which system made each run:
seq 1, z212 (10 x 22):
[[-19   4 -56   0  25  36 -17 -65  25  76 -23 -52 -18  12 -28  -2  47 -50
   40  67  -8   1]
 [-20 -23 -32  -7 -60 -21  -9  11  -8 -15  -7 -57  53  -8 -35   8  -4  84
  -41  36 -24  48]
 [-17 -41  -5  30  48  18 -35  11  52  53  22  -5  39  56  42 -30 -10  13
  -12 -23 -51 -27]
 [ 23  51  -4 -22   2 -50  39  29 -24  -8  41   4  82 -13  -1  27  22 -11
  -31 -42 -31  -8]
 [  9 -18  50  22  24 -25 -37  40 -23 -22  -7  59 -38   9  26  -1 -35  -3
   20 -75  -9   8]
 [ 34  28 -10 -11   8  11  43  -7 -33  -9  -3  54  -4  -4 -15  -3  22 -80
   54  14  23 -10]
 [ -7 -16  21   0 -59   4  15 -10   2 -70 -24  28 -46 -23 -14 -10 -22  36
    5  31  39  16]
 [-22 -10  -4  12  14  48   3 -62  54  21   4 -20 -34  20  -2 -18   0 -25
   -7  38  30 -28]
 [-36  28  -2 -17 -12 -11   3 -23   1  -1  -9 -63  23 -30 -30  16  21  36
  -54  22  16   5]
 [ -7 -23  -8  30  37  19 -65  23   5  54 -10 -38  -8   6   8  -8  -6  27
  -25 -21 -18   8]]
seq 2, z728 (10 x 22):
[[-23 -17   1   6  55  44  40 -11  -8  24 -15   6  28  23   9 -85 -26  18
  -26  22  25 -53]
 [ 33  28 -24  -1  18   1  46 -16  -1  15  28   0 -17 -57  62  14  16  26
  -74 -23  14  -3]
 [-12 -23  35  -2  22   2 -58  11   0  18  20 -31 -57 -12  31  68   5 -15
   -2 -45  19  27]
 [ -2  35 -15 -33 -16 -13 -36  27 -14  24 -28 -39   8  -7 -41  32  46 -35
   68  28 -23   9]
 [ 31 -14 -33  17 -47 -13  -5  27 -20 -13 -14  -6  14  46 -43 -34 -63  38
   21  19 -30  10]
 [-21 -42  -4 -19  23   2  61 -36   2   2  20  25  21  38  36 -48 -23   5
   17  18  -7 -31]
 [ -7  22   4   6 -14 -32  38 -41  33 -27  23  40  -8 -47  38  15  28  19
  -44 -26  -9   9]
 [-27 -12  45  28  17  10 -59  -8  23 -10   8   9 -12   5 -17  37  19 -38
  -24 -37  23  29]
 [ -7  37   4 -13   4  26 -22  44 -23  13 -41 -16  46 -24 -47   0  49 -24
   15  26  15  -8]
 [ 55   5 -32  28 -19  30  -3  51 -15   9 -12  -9  -6  16 -13 -41 -58  33
  -14   5  -1 -18]]
seq 3, z212 (10 x 22):
[[  1  28 -29   3 -62 -64 -21  -8 -21 -27 -27 -23  -6 -39 -49  28  13  44
   -3   6 -36  64]
 [-15 -81  -8  40  25  34 -44 -13  13  31   8   8  12  74  -4 -28 -29 -16
   16   7 -14  25]
 [-10  37 -12 -24 -21 -12  51   9  16 -13   8  22 100 -17  -6 -18  57   9
  -15  25 -26 -20]
 [ 20  -6  33  44  -3  -6 -27  29  32 -22  22  19 -31  20  20  -5 -65  30
  -53 -68   1 -11]
 [-12  25  27 -39  68   9  33  -8 -43  24  11   2  20   0   6  12  30 -73
   19 -14  33 -31]
 [ 25  31  -1   6 -39 -25 -20  29 -28 -32 -51  27 -50 -65 -11   1   2  37
    8  -6   5  30]
 [ 23 -54 -18  10   4  59  -3 -18   0  22  15  -7 -40  47   4  -1 -31 -40
   30  34  32   3]
 [-45  16   1 -48 -36 -15  39 -17  21 -22 -12 -20  34 -33   1   2  47  36
   12  53  -3 -18]
 [  7  -1 -14  50  -9 -10 -44 -24  55  14  12 -31 -43  27  -2   0 -48  31
  -41 -25 -23   1]
 [-39 -10   5 -30  53  -9  15 -16 -49  31  17 -31  71  17 -16  14  31 -33
   -7  -2   7   3]]
seq 4, z714 (10 x 22):
[[  26   62   30  -38   13   22   66    7   21  -15   53  -14  -11   14
    18   11  -24  -52   -4  -15   49  -98]
 [ -33   46   56    6   24  -46  -25  -26  -10  -22  -49   -4 -101  -40
   -10   -8  -26   14    9  -47   27  -25]
 [   1  -24  -44   16   11    6  -34  -59  -64   34  -37  -24  -54  -20
   -46   18   15  -28   18   29   20   78]
 [ -15  -53  -17  -30  -58   28   -3   37  -18  -24  -20   -2   53  -24
    -2    6   42   51   14   69   -1   55]
 [   6  -23  -25   17  -32   47   -6   19   97   16   37  -18   28   41
    37  -16  -15   30  -20   29  -34  -38]
 [ -25   43   31  -29   34  -35   32   -7   12    4   45  -54   39   32
    -3    8  -20   -7  -34  -36   -1  -71]
 [ -22   32   20   20   62  -67  -22  -22  -27   19  -37   29  -26  -24
     5  -23    1    9   -4  -72  -28    2]
 [  50  -16  -39   16   12   -2   -5   -4  -75   15    1   37   -3  -17
   -13   28   14  -42    7  -12   -3   78]
 [  17  -34   16  -25  -50   32    8   62    0  -44   -1   50   23   -9
    22   10   17   -1   49   35    9   17]
 [  21   15   -2   17  -46   38    9   -3   86  -20   21    0  -28   34
    -1  -12  -30  -13    8   34    6  -52]]
seq 5, z968 (10 x 22):
[[ -3  -7 -37  11 -26  14  -6 -99  31  11  15 -73 -81   1 -30  38 -19  -9
  -30  39  31  28]
 [-95 -37  13 -38  13 -25 -33 -35 -18  25 -22 -92  25  -6 -20  22  35  49
  -10  31  -2  26]
 [ 10  11 -66  36 -14  -8 -30  14  36  51  -7 -42  62   3 -10 -25  15  56
  -45   9 -74  15]
 [ 21 -33  -3  -7  28  -5  19  52 -42  15  64  -9  98  53  15   8 -29  -1
  -35 -41 -21   7]
 [ 13  34  20 -20  19 -37  23  48  19  -1  10  66  31  -6  64 -10  23 -12
   45 -49 -56 -46]
 [ 67  31   4  34 -22 -20   0   2 -10 -32  18  63 -42  23 -30  20 -37 -70
   29 -45   3  12]
 [-41 -27  57 -24   5  14  -3  -6 -38 -40 -42  45 -36  -3 -19 -17   6 -37
   72  25  48   0]
 [  9  20 -27  28 -56  40   8 -30  40 -25 -46  17 -48 -39 -25 -37   9  26
  -11  65  29   3]
 [-33 -46  15   3   8  47   7 -38  -5  -7  22 -52  -4  18 -14   7 -27  18
  -76  26  67  11]
 [-57  24   0 -22  37  -7  -2 -18  31  41  -7 -49  21 -44  32   4  57  39
  -36   5 -14 -29]]
seq 6, z294 (10 x 22):
[[-46  -1  11 -25 -22 -20  32 -46  11 -31  14 -26  33  11 -27  10   8   4
  -14  29  10  -3]
 [-28   8   8  46  14  -6 -36 -18  42   7 -19   6   9  10 -14 -28   2  23
  -40 -23 -23  -4]
 [ 12   8 -17  11  36  25   4  12 -32  34   7 -13  53   2 -22  -4  15 -25
  -40  -1  14   9]
 [ 14  10  10 -10   4  13 -12  65 -14   5 -12  11  11 -38  37   4  17  27
   -9 -17  -3   0]
 [ 50  11 -12  -6  -4  25   9  23   4  13  19   6 -30   8  21  12 -15 -36
   31   0   4 -21]
 [-18  -3  23 -43 -14 -27  20  -3 -26 -24   1 -16 -25  -2   1  20 -14   3
   38   7  14 -11]
 [-10  -7  -9  22 -11 -25 -11 -50  23  -6 -20  16 -45  12  -9 -17 -16   5
   23   3 -17   9]
 [-17 -27 -12   9  -7   3  12 -39  -8 -11  10  -4  32  16 -31   2   2  -8
  -24  20  10  35]
 [-30  -7   9  14   1  11 -17   9  35   0  -7   8  40  -8  10 -16  29  28
  -29   4 -13   4]
 [ 29  28 -15  14   7  24   2  20  18  22  23 -11  31   8  -5   2   0 -17
  -33  -8  -1 -18]]
seq 7, z771 (10 x 22):
[[-18 -42   0   9   1  14  13 -59  -1 -10  23  -3  -2  34 -21  11 -19 -23
  -21  14  29  31]
 [-50  -2   7   0   3  -1 -11  -9  14   0 -27   9  41 -36   2 -13  58  24
  -15  20 -13  16]
 [ 38  12 -12  44  -5  34 -37  35  23  14  14  -4  19  14 -18   4 -12  -8
  -46 -20  -1   5]
 [-15   2  30 -44  35   9  17  38 -38  11  12 -28  34   2  16   7   3  -8
    9  -7  25 -34]
 [ 36  45 -22   9   4 -31  -2  14  -5  15 -27  12 -40 -24  11 -20 -12  20
   17 -21 -27 -15]
 [ 24 -37  -3  -7 -10   1  18 -21 -23 -12  35   5 -39  21   9  33 -35 -28
   16  -2  23  23]
 [-45 -10  10 -26 -16 -18   1 -20  19 -12 -27  11  -4 -22  14  -7  41  16
   43  33 -19   2]
 [ 25   4 -19  48 -42  12 -23 -11  47 -18  10  -1   3  28 -40  -3 -23  -3
  -29   9  -7  15]
 [-52 -23  34 -27  27  11  13  -5 -14  -4  11 -23  50  22 -10  -8   5   3
  -20  10  29 -16]
 [  6  51 -23  25  18 -18  -7   5   7  27 -30  10  14 -31   0 -32  18  21
  -33 -19 -25 -12]]
seq 8, z448 (10 x 22):
[[-18 -34  10  42  13  33 -46 -19 -23  -7 -19  36  20   2 -55   7  33 -45
  -21   5  28  74]
 [  1   1   1   6 -16  85  -6  49  22  -1 -33  15  35 -35  -3 -31  45  11
  -25  54  34 -14]
 [ 51  24  -6  17 -11  47   9  43  30   7  26 -31 -26  15  15 -14 -59  21
  -49  -9  27 -55]
 [-14  10  21 -51  50 -28  35  -4 -45  23  25 -53 -18   4  32  17 -25  -3
    5 -28  18 -48]
 [  1   6 -29 -12   9 -63 -20 -23 -33  28 -21 -19 -49 -38  20  26  17  23
   33 -19 -42  42]
 [  5 -67 -23   9 -24   6 -30 -10 -16   3  12  10  15  33 -15  29   9 -21
   35  25 -22  74]
 [-27 -12   2 -15 -43  21  11  16  52 -25 -11  19  51  11  -1 -27  34  14
   30  59 -18 -20]
 [ 12  37   8  39 -24  -6  12  -9  59 -29  17  11  11  37 -27 -32 -47   9
  -43 -21  -9 -46]
 [-35  20  47 -14  60 -24  32 -22 -39  -8   9   9  26   2  -5  -9   0 -22
  -34 -45  30 -24]
 [ 14  29  -7  16  29 -12 -19   6 -31  18 -36  27 -34 -67  17   3  39   0
  -15 -31  -1  31]]
seq 9, z448 (10 x 22):
[[ 13 -29  10   5 -17  38  -4   9   7 -15  13   0 -43 -13  26  18 -16  11
  -16   8  36  14]
 [-15   8   3 -26   0  26  -9  -8  30  19  11 -45 -21   3  10  23  17 -16
   15  22  19 -23]
 [ -6  17 -11 -12 -13 -21 -16   2  -6   7 -12 -58  -4   2 -27   4 -16  29
   -4   8 -10  -1]
 [-15 -29 -16   6  30 -11  -8  -8 -19  30   0 -18  27  31  -2 -23 -11  14
   -1  -5 -22   8]
 [  5  -1 -23  -2  -7 -14  26  -1   1  -1  12  24  42 -15  25  -3  23  16
   -9   0 -31  11]
 [ 14  -9  17  12 -13  -4 -12  22  22 -22  25  32  11  13  16  15  -7  -8
   -1 -30 -15   7]
 [ -3  28  23 -11   5  -3   6   9  -1 -13  -3  17   6   5 -16   2  15 -41
   29  -3   7 -24]
 [ 10  22   2  12 -11  -5  -2   4 -19 -16 -33  13 -27 -11 -30 -16 -19   3
    4  -1  13   0]
 [ -7 -24  -4   8  19  25   9 -24 -19   5  -5   6 -19   5  -6 -15 -12 -12
   -8  13  29  12]
 [-13  -5  -5 -13  -7  17   9 -14  11   0  -1 -14 -11 -32  21   8  18  23
  -17  23  13   3]]
seq 10, z771 (10 x 22):
[[-37 -17  32   5 -20  33  17 -21  53 -40  -7  34 -19 -15  24 -30   0  26
  -26  23  32 -24]
 [-20  35  10  20  -2  22 -13 -34  54   2   3 -35 -17 -15 -18  18  15  -7
  -64   3  33 -14]
 [-27   4  11  -7  22   3 -39  10 -33  25 -18 -70   0 -18 -29  25   7  15
  -37  -5  30  17]
 [ 22   0 -41  -3  29  13 -23  35 -38  62 -18 -36   9 -10   6  -7  12  12
   12   5 -24   7]
 [ 47 -18 -34 -24 -17  -2  28  43 -26  10  32  -5  19  12  36  11 -24  17
   21  -1 -26   3]
 [ -4  -5  13 -21  -7 -36  19   2  24 -15  27  20  -8  24  44   4 -16   7
   46 -19 -36 -26]
 [ -8  21   9   8 -20 -47  10 -45  22 -36  10  24 -16  19 -28   9  -9 -29
   17 -15 -16   5]
 [-37 -22  24  20   1  -6 -12 -36 -14 -28 -21  30  10  13 -42 -12   2 -14
   -2   6  18  30]
 [-11  -1  -7  28  11  42  -5  -7   9   7 -26  27  33 -12 -20 -34  31  -8
  -28  27  17  11]
 [ 15   5   7  11   0  49   4  42   5  -1  11  -5  20 -16  11  -3  -1  15
  -52  -1  30 -13]]
seq 11, z968 (10 x 22):
[[  4  66  -6  37   1 -90  18 -78  13 -20 -10  33 -44  -7 -30 -22 -29  -7
   -8 -52 -32  -4]
 [-32 -53  19  31  39  -7 -37 -39 -70  -4 -34  47  -3  -4 -37   5  20 -36
    6 -16  21  89]
 [ -2 -17 -13   2 -35  66 -24  51  24  -1 -44  35  31 -54  15 -10  71  18
   13  61   4  33]
 [ 45   0   1  10 -43  79   1  52  47 -13  45 -39   7  29   1  15 -45   5
  -53  19  46 -37]
 [-52  38  43 -55  51 -18  45 -12   5  13  17 -53  -4  10  25  -8 -15  -3
    1 -17  21 -92]
 [ 18  55 -39  24  17 -81   2 -52 -18  24 -19  -8 -58 -34  -7  -5 -10  16
  -14 -45 -38  15]
 [ -8 -80 -16  11  26  -7 -37 -20 -71  24  -3  13  -7  17  -3  23   9 -25
   28  -6  -2  92]
 [ -5 -24 -13 -26 -54  28  -7  48  34 -11 -15  18  48 -18  22   7  63  21
   52  61 -32  13]
 [ 32   7   6  22 -61  31   4  31  57 -37  45 -15  23  58 -27  -3 -64   8
  -32   2   8 -36]
 [-61  26  54 -32  58 -31  44 -24 -10 -10   0  -6  26  23  -6 -34 -12 -11
   -2 -22  21 -73]]
seq 12, z739 (10 x 22):
[[ 12 -14 -14  18  31 -43   3   8 -36  13 -10  49  20  26  12 -38 -23   0
   31 -42 -51   9]
 [ 37 -19  -8  -5  -4 -10  53  -3 -32 -25  22  74   8  -5  32  -3  -3 -22
   23 -12  -5  19]
 [  6  -3  29  -2 -42  13  16  -5  22 -59   7  59 -29 -17  11  17   8 -24
   17   4  32   7]
 [ -7  31  23  14 -20  29  -9 -22  24 -27 -15  -1 -32  -6 -48   8   7 -41
   -4  20  51 -12]
 [-23  17   5  14  12  21 -12 -11 -23   7 -39 -37 -15 -20 -46 -22  -1  12
  -35  20  42  -3]
 [ -1  -5 -27   6  29  26 -14   3 -14  50 -18 -37  -6 -25  17 -16   9  33
  -39  15   6   4]
 [  8 -13 -20 -24   4   7   3  29   1  32  26 -44  22  -8  47  25  10  29
  -14  -3 -17   1]
 [ -3  -3   5 -19 -13 -24 -21  29  25   9  25 -20  12  25  27  26   2   6
   37 -15 -39 -14]
 [  4  10  -5  -1 -11 -40  -2  -8   1 -10  10   5  13  47 -20  -2 -21 -18
   41 -14 -39  -7]
 [ -7 -18   0  10  -1 -28  18 -27 -23 -24 -12  43   6  22 -19 -31 -21  -2
   21  -6 -10  14]]
seq 13, z294 (10 x 22):
[[  1  18  -5 -20 -24 -26  23 -38 -37 -27  -9 -28 -43 -19 -34  17 -19   0
    1  14  31  16]
 [-35 -54   5  21   0   9 -38 -28  11   2 -27   3 -36  10   2 -17  -8  30
    7  14   3  30]
 [ -2  -7 -44   0 -16  17  15 -31  18  19  13 -25  38   4 -12   1  27   3
  -21  45 -12  17]
 [-16 -13  16   5  -6  -4 -21  37  26  -3  20 -21  41  12  15   7  -8  39
  -35 -21 -19  -7]
 [  8  27 -11   0  41   0   6  16   0  41   7  -1  28  14  10 -15   9 -27
    9 -21 -25 -35]
 [ 27  24   7 -12   4 -31  13  27 -51 -16   3  13   7 -22  -2  17  -8   0
    0 -39   0  11]
 [ 11 -20  13   5   7  13  -8  12 -12  -7 -12  48 -33   0  19  -5  -4 -26
   48  -5   3  10]
 [  4   6  -5 -18 -40   2  31 -21   3 -33  -1   9  -9 -13 -16  13   7 -15
   15  34  20   7]
 [-28 -11  23  14 -24   8 -17 -17  36 -25  -6  -6 -19  13 -12  -8 -18  17
  -10   5  12  -7]
 [-22  11 -13   8  21  10   8 -37   8  24  -8 -29  17   7 -22 -20   8   0
  -26  19   6 -12]]
seq 14, z739 (10 x 22):
[[-62 -85  15  17  -9  33 -44 -33  37   0 -20 -23 -31  57 -13 -36 -35  35
   21  45   7   7]
 [-24  41 -44   8   3 -23  49 -74  43  21  11 -21  60  -6 -16 -25  36  15
  -58  26 -31 -14]
 [-14 -38  33  38  16  -9 -37  32  -7 -12  27   9  41  12  10  13 -19  39
  -85 -67  -4  35]
 [ -9  24  19 -15  67  11  -5  30   4  45   3  35  47  -5  34   1  70 -66
   35 -24 -23 -25]
 [ 73  55  -4  -6 -46 -24  10  80 -42 -35  -2  21   6 -23 -22  10 -27   6
   15 -27  -8  -2]
 [ 11 -39  20  -9  16  34  -2   7 -15  -1  -6  20 -68  44  18 -24 -51 -29
   69  12  30 -28]
 [ -7  37 -25 -34 -33 -33  68 -69  -5 -25  -9 -11 -34 -32 -10   0   4  10
   11  43  12  -9]
 [-13 -49   2  40 -21  13 -43 -43  22 -16   6 -16 -51   5 -13  23 -24  23
  -50   0  22  55]
 [-56  -6  -4 -13  26  32  -7 -32  21  34  -8 -29  61  -5 -16   5  73 -28
  -11  42   6   8]
 [ 20  31  -9  32 -26  -4 -33  61  19  -1 -13 -12  51 -18 -16 -13   4  54
  -56 -18 -31   6]]
seq 15, z728 (10 x 22):
[[-38 -35  -4   8  19   1 -49 -23  20  31 -19  -6 -12  18   0  -1  23 -12
   36  13 -25  20]
 [  7   9 -25 -11 -33 -10  17  14  -7 -11  14  -7  70   2 -24  10  19   9
  -11  22 -19  21]
 [-10 -16  24  17  10  -2  -9  26  26  -7   6  20  18  33  15 -34 -32  28
   -6 -28 -19 -29]
 [ 12  35   2  -7  27  -6  42 -16  -4   7  21  22  17  -4   8  -2  16 -40
   -6 -18   5 -26]
 [  8   8  26  11  -5 -14 -11  14 -24 -25 -15  22 -35 -32  -1   7 -11  10
  -14 -31  21  22]
 [  3 -13  -2   7   7  36 -23  -2   0  19 -16   6 -25   2 -10   3  19 -39
   35  26  16  11]
 [ 12   6 -17 -19 -45  14  16  21  -3 -17 -10 -23  11 -14 -17   2  -2  25
    1  40  14   1]
 [-12 -13  -3  10   0  10  -6 -17  33  14   5 -21 -15  32  10 -24 -34  25
   -7   7  -8 -23]
 [-17  15 -10 -18  18 -22  31 -38  -8  12  16 -21  18  -4   1   9  14  -3
  -20  -3  -4  -5]
 [-12  -5   8  17  10 -25 -29   6  -6   2  -9   3  -3 -14   4   4   9  21
  -20 -34 -16  27]]
seq 16, z714 (10 x 22):
[[-24  15 -14   0  -7  -7  12 -19  -4   2 -52  13  -5 -19 -24 -48  15  19
   24  39  -5  -8]
 [ 18 -32 -31  23 -11  20   9 -13  -8   7  18 -22  -4   2   2  -3 -29  31
  -55  11  16  29]
 [-39 -18  23 -40  25  12   9   7  10  10  20 -16  29 -14  42  17  39   1
    2   7   5 -14]
 [ 20  49 -14  23 -13 -18 -31  16  42  11  -4  -9  -5 -13  -6   9  10   4
  -13 -25 -35  -7]
 [  4 -19  10  -5  22 -12 -12  18 -46   9  14 -18  14  42 -23   5 -32 -25
   20 -23   3   4]
 [  0  12 -10 -13  -1 -19  33  -2 -12  -5 -28  42   3 -19  15 -32  16   7
   39  14 -24  -6]
 [ 37 -16 -16  22 -30   8  12 -15   6 -19  31  11 -27   8   8  15 -37   7
  -30  -7  13  23]
 [-44 -16  43 -34  12  13   8  -8  10 -16  10   1   8   1  13  18  28 -27
   21  11  27 -14]
 [  2  45 -10  31 -22  -3 -28 -11  42  -5 -31   4 -13 -18 -35 -13  12   5
  -18   3 -11  -3]
 [ -3 -29   3   6  24  21 -11  10 -41  19   4 -29  17  32 -24  -3 -29  -4
  -19   2  26   7]]

runs to name:
seq 17 (2 x 22):
[[ 12   9 -53  12  12  26 -25  -8  30  65  15 -39  45  59 -35  -4  19 -52
   30  31 -42 -11]
 [  5 -10   2 -25 -27 -39  38  46 -53 -40  13   2  80  13  -4 -14 -31  61
  -20  -9 -18   2]]
 | z771
seq 18 (2 x 22):
[[-28  24   9 -44  24 -42  24 -15 -15  14  -9 -17 -15 -22  28   5  21  11
   31 -12 -17 -28]
 [ 31  -4 -38  34 -18 -29 -22 -26  -4   9  -3   3 -35   6 -17   5 -21   2
    4 -14 -31  44]]
 | z968
seq 19 (2 x 22):
[[  6  25 -11  21  -2  -4  23  -4  23  -8   3  33  54  12 -23 -32   9  -5
  -15   2 -18 -14]
 [  3   8  29  14   6  -4  17  18  -9 -30   6  43  18  -4   6 -14 -14   7
  -36 -39  16  -9]]
 | z448
seq 20 (2 x 22):
[[-12  24 -22  -7  -9   5  -3  -7 -17  17 -33 -46  -6 -35 -29  -8   9  33
  -23  30  17   1]
 [  4 -34 -24  15  15  29 -24  10   9  37   5 -38  -5   9  23  -5 -16  35
  -33   5  -4   9]]
 | z739
seq 21 (2 x 22):
[[ -7  28  20 -18  20  10 -19  43 -31  17 -13 -43  16 -17 -16  13  11   2
  -17 -14  22 -20]
 [ 31   6 -34   2  22   4 -11  29 -35  44 -18 -14 -14  -2  11 -19 -17  13
   16  -7 -13  -5]]
 | z448
seq 22 (2 x 22):
[[ 73  48   4  43   2  -2 -14  38  -1  -6  18  45 -19  22 -16   9 -36 -61
    1 -59  -2 -12]
 [-26 -16  49 -53  18   3  39   5 -63 -33 -13  24 -26  -7   3  -3  -5 -30
   58  10  58 -17]]
 | z771
seq 23 (2 x 22):
[[-40 -51   9  -7   0  -6  24 -87  25 -15  26 -11 -52  11  31  14 -18  19
  -21  12  22  17]
 [-60  12  19  -5  -4 -14 -17 -51  33 -12   1 -18  29 -31 -21  36  70  -5
  -40  10   7  30]]
 | z714
seq 24 (2 x 22):
[[-21 -26   5 -18  11 -42 -20   8 -38  12 -23 -31 -18  38  -9 -20 -43  29
   53  -7 -27  -6]
 [  3  -6 -49  -6 -10 -38  49 -57 -10   9   4  15   7  -3  11 -16   6  14
   18  21 -39  22]]
 | z714
seq 25 (2 x 22):
[[  2 -28 -39   1   1 -14 -15 -20 -26  31  13 -49   6   1  -3  29  -3  26
  -25   2 -17  50]
 [-22 -41  -9 -18   2   1 -15  25  11  21  11  -8  50  15  31  11  32  20
   20  13 -41  18]]
 | z448
seq 26 (2 x 22):
[[-12 -19   0  11  35  61 -61  19  16  53  -7 -22   5   3   1  19  51 -41
   11  15   9  15]
 [ 34  33 -23 -29 -43   5   9  69 -26   3   4 -51  43 -11 -21  18  -2  24
    1  20  -7 -13]]
 | z728
seq 27 (2 x 22):
[[ 32   9 -61  19  -7 -12  17 -48  32  26  29  23  14  -3  13  19  38 -31
    1   4 -45  28]
 [ -1 -14  46  -6 -27 -12   1  42  -9 -55  35  21  50  22 -13  29 -18  -4
  -21 -32   6  16]]
 | z714
seq 28 (2 x 22):
[[  0  13  -3 -34   2 -88  70 -49 -71 -30  26  17  27   0 -13  19  -9  -8
    8 -30 -16  20]
 [-26 -42  28  39   9 -25 -41 -14  11 -21 -39  85 -27 -16  24 -25  18  15
   27 -27 -30  47]]
 | z728
seq 29 (2 x 22):
[[ -3   6  -2  -2  -4 -18  41 -52 -10 -23  -3  15 -37  11 -11 -19 -27 -15
   19   8  13 -12]
 [-25 -24   2  12 -11  -7   6 -52   5 -20 -13  21 -23 -19   1  -3   7  17
  -17  15  18  35]]
 | z771
seq 30 (2 x 22):
[[ 45  27 -63  10  -2  -5   9 -10  17  43 -14  36 -35 -42  50  -5  38  -3
   37   9 -50  10]
 [ 34 -49   2  -9 -44   5 -12   9 -24 -35  48 -15 -14  32 -14  67 -34 -22
   14  -3  21  52]]
 | z968
